Two rows play each game, the first against the second. How much does the first row win by? 20 is about a draw, 40 a big win and 0 a big loss. Wins can go round in a circle: one row can beat a second, the second a third and the third the first. Each row has two weighted sums of its numbers, A and B, taken from their middle values. A row wins by its A times the other's B, less its B times the other's A.
[ 0.56  2.05 -0.83  0.39  0.83  0.43 -0.75 -0.94 -1.15 -0.13]
[-0.87 -0.75  1.55 -0.7  -0.31 -0.99 -0.15  2.74  2.38  1.81] 26
[-0.98 -0.09  1.3   0.49 -0.63 -0.89 -0.63  1.39  0.41  2.02]
[-0.24  0.19 -0.98 -0.69  1.55  1.75 -0.31 -0.99 -1.06 -0.74] 20
[-1.    2.47 -1.04 -0.45  1.64  1.89  1.43 -0.44 -1.25 -0.8 ]
[ 1.95  0.7   1.35  1.48 -0.73 -0.05 -0.74  0.25  0.52 -0.75] 29
[-0.95 -0.9  -0.7   0.36 -0.8   1.25 -0.25 -0.96 -1.1  -0.66]
[ 0.16  2.   -0.97  0.24  2.02  0.59 -0.75 -0.99 -1.07  0.  ] 19
[ 0.42 -0.8   1.01  0.5  -0.14 -0.8  -0.76  1.21  1.06  0.14]
[ 0.47 -0.14 -0.98 -0.16  3.25  1.58 -0.72 -1.    0.52 -0.78] 19
[ 0.37 -0.91  1.29  0.61 -0.12 -0.87 -0.72  1.41  1.05  0.25]
[ 2.09 -0.59  0.11  0.06 -0.71  1.17 -0.69 -0.46  1.2  -0.68] 24
[-0.9  -0.34  0.88  0.41 -0.19 -1.01 -0.76  1.7   0.97  1.59]
[-0.91  0.01 -0.99  0.26 -0.73 -0.79 -0.07 -1.   -1.06  1.74] 9
[ 0.48 -0.78  0.56  0.32 -0.11 -0.79 -0.77  1.08  1.24  0.  ]
[ 2.35  0.69  1.04  1.53 -0.49 -0.29 -0.66  0.9   1.05 -0.65] 18
[-0.96  0.56 -0.96 -0.65  0.87  1.37  1.58 -0.66 -1.12 -0.83]
[-0.86  2.23 -1.02 -0.63 -0.82  1.72  2.98 -0.96 -1.12 -0.82] 21
[ 0.31 -0.71  0.99  0.92 -0.88 -0.93 -0.81  0.88  0.63  0.15]
[-0.89 -0.92 -1.05 -0.81  0.42 -0.83  0.64 -1.08 -0.69  1.33] 19
[-0.95  1.61 -0.97 -0.68 -0.73  1.77  3.03 -1.03 -1.05 -0.74]
[ 0.62 -0.73  0.58  0.59 -0.35 -0.77 -0.8   0.65  1.05 -0.69] 11
[ 0.09 -0.75 -0.27 -0.58 -0.93 -0.81  0.32 -0.5  -0.06  0.3 ]
[ 1.88  0.89  1.48  1.46 -0.71 -0.03 -0.7   0.16  0.38 -0.77] 15
[-0.92 -0.31  1.32  0.29 -0.7  -0.88 -0.68  1.27  0.54  1.56]
[-0.91 -0.58  1.23 -0.67 -0.73 -1.02 -0.12 -1.01 -1.    0.07] 18
[-0.9  -0.93 -0.49 -0.71  0.11 -0.92 -0.14  1.9   2.18  1.  ]
[ 1.76  0.67  1.28  1.47 -0.84  0.33 -0.79  0.3   0.56 -0.89] 21
[ 0.47 -0.9   0.86  0.32  0.   -0.87 -0.67  1.2   1.24 -0.01]
[-0.92  1.27 -1.01 -0.7  -0.87  1.13  2.34 -0.98 -1.16 -0.78] 16
[ 0.3  -0.85  0.6  -0.26 -0.33 -0.88 -0.72  0.62  1.24 -0.18]
[-0.9   1.65 -1.02 -0.67  0.98  2.21  1.42 -0.6  -1.07 -0.76] 18
[ 2.    0.86  1.41  1.4  -0.67 -0.07 -0.73  0.32  0.55 -0.7 ]
[-0.88  1.43 -1.07 -0.7  -0.79  1.22  2.6  -1.03 -1.07 -0.71] 10
[-0.67 -0.71 -0.07 -0.57 -0.83 -0.51  0.23 -0.89 -0.17  0.02]
[ 0.23 -0.78  1.01  1.05 -0.75 -0.91 -0.78  0.76  0.44  0.27] 19
[-0.8  -0.87  0.46  1.04  0.1  -0.95 -0.09  0.73  0.07  1.74]
[-0.87 -0.89 -0.87  0.   -0.68 -0.95  0.01 -0.51 -0.92  2.05] 20
[-0.79 -0.8   0.73 -0.8  -0.68 -0.91  0.25 -1.   -1.06  0.12]
[ 0.24 -0.79  0.86 -0.09 -0.56 -0.89 -0.75  0.73  1.11 -0.17] 20
[ 1.22  0.91  0.54  0.33 -0.14 -0.45 -0.73 -0.86 -0.5  -0.25]
[ 1.72  0.56  1.22  1.28 -0.7   0.22 -0.71  0.19  0.66 -0.71] 17
[ 0.93  1.76  0.06  0.54 -0.04  0.21 -0.8  -1.01 -1.11 -0.24]
[-0.24  0.68 -1.06 -0.74  2.24  2.74 -0.48 -1.01 -0.95 -0.53] 21
[-0.93 -0.89 -0.54  0.03 -0.65 -0.87 -0.4   0.23 -0.03  1.76]
[ 2.31  0.15  1.79  1.71 -0.47 -0.94 -0.72  1.95  1.61 -0.73] 12
[ 1.09  0.3   1.18  0.89 -0.59 -0.25 -0.71 -0.22  0.25 -0.75]
[-0.93  0.16  1.8   0.6  -0.74 -0.89 -0.75  0.22 -0.59  1.24] 19
[-0.85 -0.82  0.   -0.71 -0.71 -0.57  0.3  -0.99 -0.22  0.04]
[-0.94  0.01 -0.65 -0.69  0.3  -0.97  2.09 -0.21 -1.01 -0.56] 15
[ 0.18  0.31 -1.03 -0.47  2.67  1.79 -0.69 -1.04 -0.51 -0.61]
[ 1.12 -0.83  0.1  -0.65 -0.77  0.87 -0.74 -1.02  0.22 -0.77] 22
[-0.95 -0.83 -0.93 -0.67 -0.3  -0.41  0.44 -0.97 -0.49  0.45]
[ 0.59 -0.73  0.86  0.4  -0.18 -0.89 -0.75  1.04  1.14 -0.24] 16
[ 0.52 -0.84  1.2   0.57 -0.21 -0.88 -0.67  1.28  1.15  0.2 ]
[-0.9  -0.53  1.1  -0.72 -0.74 -0.92 -0.09 -0.98 -1.08  0.13] 14
[-0.65 -0.77 -0.45  0.52 -0.83  0.36 -0.37 -0.98 -1.12 -0.59]
[-0.65 -0.9  -0.72  0.18 -0.8   0.49 -0.1  -0.97 -1.06 -0.35] 16
[-0.86 -0.76  0.98  0.43 -0.78 -0.92 -0.72  1.46  0.48  2.3 ]
[-0.13  0.44 -0.99 -0.56  1.49  1.97 -0.49 -1.02 -1.   -0.69] 19
[ 1.72 -0.8  -0.08 -0.15 -0.71  1.38 -0.7  -0.95  0.88 -0.66]
[ 0.59  1.71 -0.63  0.29  0.71  0.21 -0.69 -0.96 -1.02 -0.01] 24
[ 1.22  0.45  1.25  0.91 -0.78 -0.03 -0.76  0.28  0.51 -0.76]
[ 2.67 -0.11  0.71  0.77 -0.83  1.07 -0.73 -0.04  1.24 -0.84] 26
[ 1.87 -0.54 -0.21  0.11 -0.67  1.48 -0.71 -0.76  1.04 -0.75]
[-0.92  0.99 -1.06 -0.71 -0.82  0.44  2.33 -1.01 -1.1  -0.68] 21
[ 0.86 -0.25 -0.43 -0.33 -0.82  2.06 -0.76 -0.98 -1.06 -0.78]
[-0.89 -0.92 -0.71 -0.29 -0.74 -0.75 -0.42  0.37  0.48  1.32] 26
[ 2.17 -0.62  0.23  0.2  -0.61  0.85 -0.77  0.11  1.61 -0.79]
[-0.58 -0.76 -0.93 -0.64 -0.77 -0.51  0.77 -1.05 -1.08  0.27] 34
[-0.98  0.99 -0.95 -0.61  0.6   1.64  1.14  0.14 -1.15 -0.89]
[ 0.95  1.87 -0.11  0.49  0.1   0.27 -0.81 -1.06 -1.13 -0.13] 18
[ 0.17 -0.82 -0.69 -0.63 -0.69 -0.93  0.65 -0.83  0.02  0.16]
[ 1.54  0.62  1.2   1.1  -0.69  0.23 -0.73  0.17  0.54 -0.71] 16
[ 0.03 -0.8  -0.61 -0.66 -0.78 -0.83  0.75 -0.94 -0.44  0.12]
[-0.93 -0.9  -0.91 -0.63 -0.22 -0.34  0.55 -0.96 -0.45  0.4 ] 27
[ 1.6   0.63  1.21  1.11 -0.78  0.19 -0.77  0.16  0.52 -0.78]
[-0.87  0.4  -0.94 -0.66  1.37  0.98  1.37 -0.73 -1.05 -0.8 ] 18
[ 1.45 -0.43 -0.29 -0.1  -0.66  1.75 -0.67 -0.99  0.26 -0.71]
[-0.93 -0.87 -0.98 -0.75 -0.26  0.09  0.78 -1.04 -0.98  0.62] 23
[-0.85 -0.85 -0.33  0.38 -0.81  0.53 -0.36 -0.97 -1.04 -0.45]
[-0.36 -0.72 -0.96 -0.71  1.38  0.21 -0.36  0.82  1.27  0.33] 15
[-0.89 -0.2  -1.01 -0.75  0.96 -0.08  1.2   1.61 -0.13 -0.6 ]
[-0.88 -0.85 -0.97 -0.57 -0.22 -0.3   0.52 -0.98 -0.49  0.4 ] 27
[-0.91  0.06 -0.81  0.46 -0.69 -0.98 -0.22 -0.97 -1.    1.63]
[ 1.4  -0.8   1.25 -0.63 -0.81 -0.89 -0.75  1.33  2.42 -0.69] 15
[-0.93 -0.02  2.14  0.63 -0.9  -0.91 -0.8   1.24  0.24  1.2 ]
[-0.03 -0.78  1.43  0.32 -0.85 -0.9  -0.76  0.97  0.91 -0.02] 20
[ 0.67  2.52 -0.45  0.64  0.41  0.51 -0.74 -1.02 -1.09 -0.11]
[ 1.49 -0.65  0.74  0.2  -0.38 -0.15 -0.78  0.86  1.72 -0.78] 19
[-0.7  -0.7   0.3  -0.57 -0.44 -0.9  -0.62  2.01  2.13  0.66]
[ 1.11  1.16  1.25  1.4  -0.58 -0.25 -0.76 -0.79 -0.58 -0.79] 19
[ 2.23 -0.89  0.31 -0.28 -0.31  0.44 -0.74  0.47  2.31 -0.71]
[-0.9   1.09 -0.93 -0.59 -0.78  0.47  2.29 -1.03 -1.   -0.82] 16
[-0.98  1.94 -1.08 -0.78  1.56  1.63  1.38 -0.59 -1.09 -0.61]
[ 1.48 -0.95  0.94  0.28 -0.2  -0.35 -0.64  1.04  1.96 -0.73] 33
[ 0.54  3.37 -0.95  0.94  1.34  0.99 -0.78 -0.95 -1.12 -0.27]
[ 1.96 -0.38  0.14  0.34 -0.79  1.3  -0.72 -0.73  0.72 -0.9 ] 18
[ 0.56 -0.87  0.74 -0.07 -0.22 -0.91 -0.71  0.68  1.12 -0.26]
[ 1.65  0.7   1.38  1.31 -0.75  0.11 -0.66  0.08  0.36 -0.75] 17
[-0.91 -0.66  1.05  0.43 -0.77 -0.85 -0.72  1.38  0.34  2.3 ]
[ 0.06 -0.9   1.24  0.51 -0.79 -0.94 -0.7   0.86  0.86  0.12] 19
[ 0.21 -0.81  1.05  0.74 -0.75 -0.85 -0.72  0.84  0.6   0.23]
[ 0.27 -0.78  0.8   0.36 -0.91 -0.83 -0.75  0.89  0.92  0.  ] 20
[ 0.83  2.06  0.04  0.54  0.13  0.14 -0.81 -0.97 -1.11 -0.24]
[-0.04 -0.9  -0.89 -0.69 -0.67 -0.99  0.91 -0.99 -0.76  0.27] 15
[-0.94  0.    1.07  0.33 -0.52 -0.87 -0.7   1.38  0.5   1.64]
[ 0.16  2.42 -0.97  0.26  1.96  0.7  -0.83 -1.01 -1.2  -0.05] 13
[-0.9  -0.79 -0.13 -0.69 -0.73 -0.64  0.44 -1.01 -0.38  0.19]
[-0.16 -0.86 -1.   -0.82  1.08 -0.46 -0.21  1.01  1.73  0.5 ] 17
[ 0.94  1.18 -0.02  0.35  0.33 -0.27 -0.77 -0.99 -0.66 -0.2 ]
[ 0.74 -0.79  0.7   0.33 -0.32 -0.93 -0.77  0.51  0.91 -0.41] 19
[-0.03 -0.84 -0.37 -0.69 -0.78 -0.81  0.63 -0.97 -0.72  0.17]
[-0.93 -0.04 -0.96 -0.49  0.72 -0.1   1.08  1.7  -0.39 -0.92] 27
[-0.91  0.34 -1.03 -0.71  1.41  1.04  1.39 -0.81 -1.12 -0.74]
[-0.91  1.77 -1.07 -0.68 -0.84  1.45  2.68 -1.02 -1.15 -0.72] 19
[ 1.51  0.79  1.34  1.31 -0.8   0.25 -0.69 -0.06  0.13 -0.68]
[ 2.22 -0.81  0.12 -0.24 -0.33  0.78 -0.66  0.27  2.04 -0.55] 30
[ 0.62 -0.77  0.84  0.54 -0.34 -0.89 -0.79  0.9   1.06 -0.52]
[ 0.27  2.49 -1.04  0.3   2.01  0.81 -0.69 -1.02 -1.04  0.12] 22
[ 0.14  1.41  0.31  0.43  0.33 -0.23 -0.74 -0.97 -0.85  0.1 ]
[ 0.19 -0.85  1.06  0.75 -0.74 -0.91 -0.76  0.85  0.73  0.16] 20
[-0.89  0.15 -1.01 -0.82  1.11  0.25  1.3   1.43 -0.53 -0.63]
[ 2.18 -0.73  0.24  0.19 -0.62  0.77 -0.81  0.07  1.57 -0.9 ] 13
[ 0.35 -0.8   1.18  0.56 -0.15 -0.91 -0.77  1.41  1.07  0.18]
[-0.9  -0.08  1.87  0.73 -0.75 -0.88 -0.73  1.1   0.01  1.64] 9
[-0.91 -0.42  1.75  0.42 -0.7  -0.9  -0.7   1.11  0.46  1.42]
[ 0.38  1.91 -0.97  0.3   1.24  0.39 -0.75 -0.98 -1.12 -0.03] 11
[ 0.05 -0.88 -0.36 -0.64  0.35 -0.95 -0.22  1.44  2.22  0.42]
[-0.97 -0.8  -0.79 -0.11 -0.61 -0.87 -0.36 -0.22 -0.14  1.21] 26
[ 1.84  0.81  1.4   1.41 -0.78 -0.05 -0.79  0.26  0.39 -0.8 ]
[ 0.2   2.37 -0.96  0.25  2.28  0.58 -0.77 -0.99 -1.01 -0.03] 19
[ 0.2  -0.87 -0.21 -0.65 -0.64 -0.99  0.38 -0.22  0.59  0.29]
[ 2.41  0.88  1.35  1.77 -0.7  -0.17 -0.67  0.6   0.72 -0.75] 16
[ 1.63  0.56  1.11  1.07 -0.69  0.2  -0.68  0.29  0.68 -0.67]
[ 0.34  2.36 -1.07  0.36  1.74  0.78 -0.78 -0.99 -1.15 -0.08] 19
[-0.91 -0.1   0.57  0.29 -0.15 -0.76 -0.74  1.41  0.72  1.61]
[ 0.44  0.02 -0.94 -0.14  3.38  1.38 -0.74 -0.94  0.26 -0.84] 25
[-0.92 -0.11 -1.07 -0.63  1.66 -0.26  2.25  1.03 -1.24 -0.79]
[-0.94 -0.75  1.55  0.39 -0.83 -0.92 -0.73  1.74  0.81  1.51] 8
[-0.19  2.44 -0.94  0.56  1.36  0.13 -0.82 -1.03 -1.11  0.3 ]
[ 0.25 -0.76  1.12  0.58 -0.68 -0.99 -0.7   0.95  0.8   0.15] 21
[ 1.09 -0.84  0.08 -0.69 -0.72  0.88 -0.71 -0.98  0.14 -0.75]
[-0.91  2.03 -1.01 -0.7  -0.8   1.59  2.79 -0.99 -1.11 -0.75] 13
[-0.89  0.76 -1.   -0.57  1.56  0.53  2.06  0.61 -1.14 -0.83]
[ 0.4  -0.84  0.97  0.36  0.01 -0.9  -0.71  1.27  1.26  0.2 ] 18
[-0.98  0.27  0.99  0.41 -0.77 -0.96 -0.63 -0.83 -1.08  1.24]
[ 0.56 -0.87  0.7   0.53 -0.25 -0.99 -0.78  0.7   1.22 -0.66] 14
[ 0.99 -0.82 -0.26 -0.47 -0.71  1.61 -0.72 -1.   -0.64 -0.74]
[ 0.28  1.84 -1.01  0.15  1.6   0.47 -0.69 -1.02 -1.03  0.14] 24
[-1.   -0.65  1.27 -0.64 -0.76 -0.89 -0.16 -0.99 -1.14  0.01]
[-0.97 -0.91 -0.97  0.15 -0.8  -0.94  0.04 -0.96 -1.11  1.85] 12
[ 0.11 -0.84  1.09  0.51 -0.66 -0.85 -0.72  0.76  0.8   0.21]
[-0.1   0.16 -1.03 -0.55  1.69  1.75 -0.45 -1.01 -1.01 -0.7 ] 20
[ 1.16 -0.87  0.07 -0.62 -0.69  1.03 -0.73 -1.01 -0.05 -0.73]
[ 0.04 -0.85 -0.83 -0.73 -0.5  -0.87  0.86 -0.94 -0.26  0.33] 27
[-0.93  1.65 -0.93 -0.78 -0.7   0.84  2.22 -0.97 -1.04 -0.72]
[-0.94  0.06  0.89  0.38 -0.35 -0.86 -0.72  1.26  0.51  1.5 ] 31
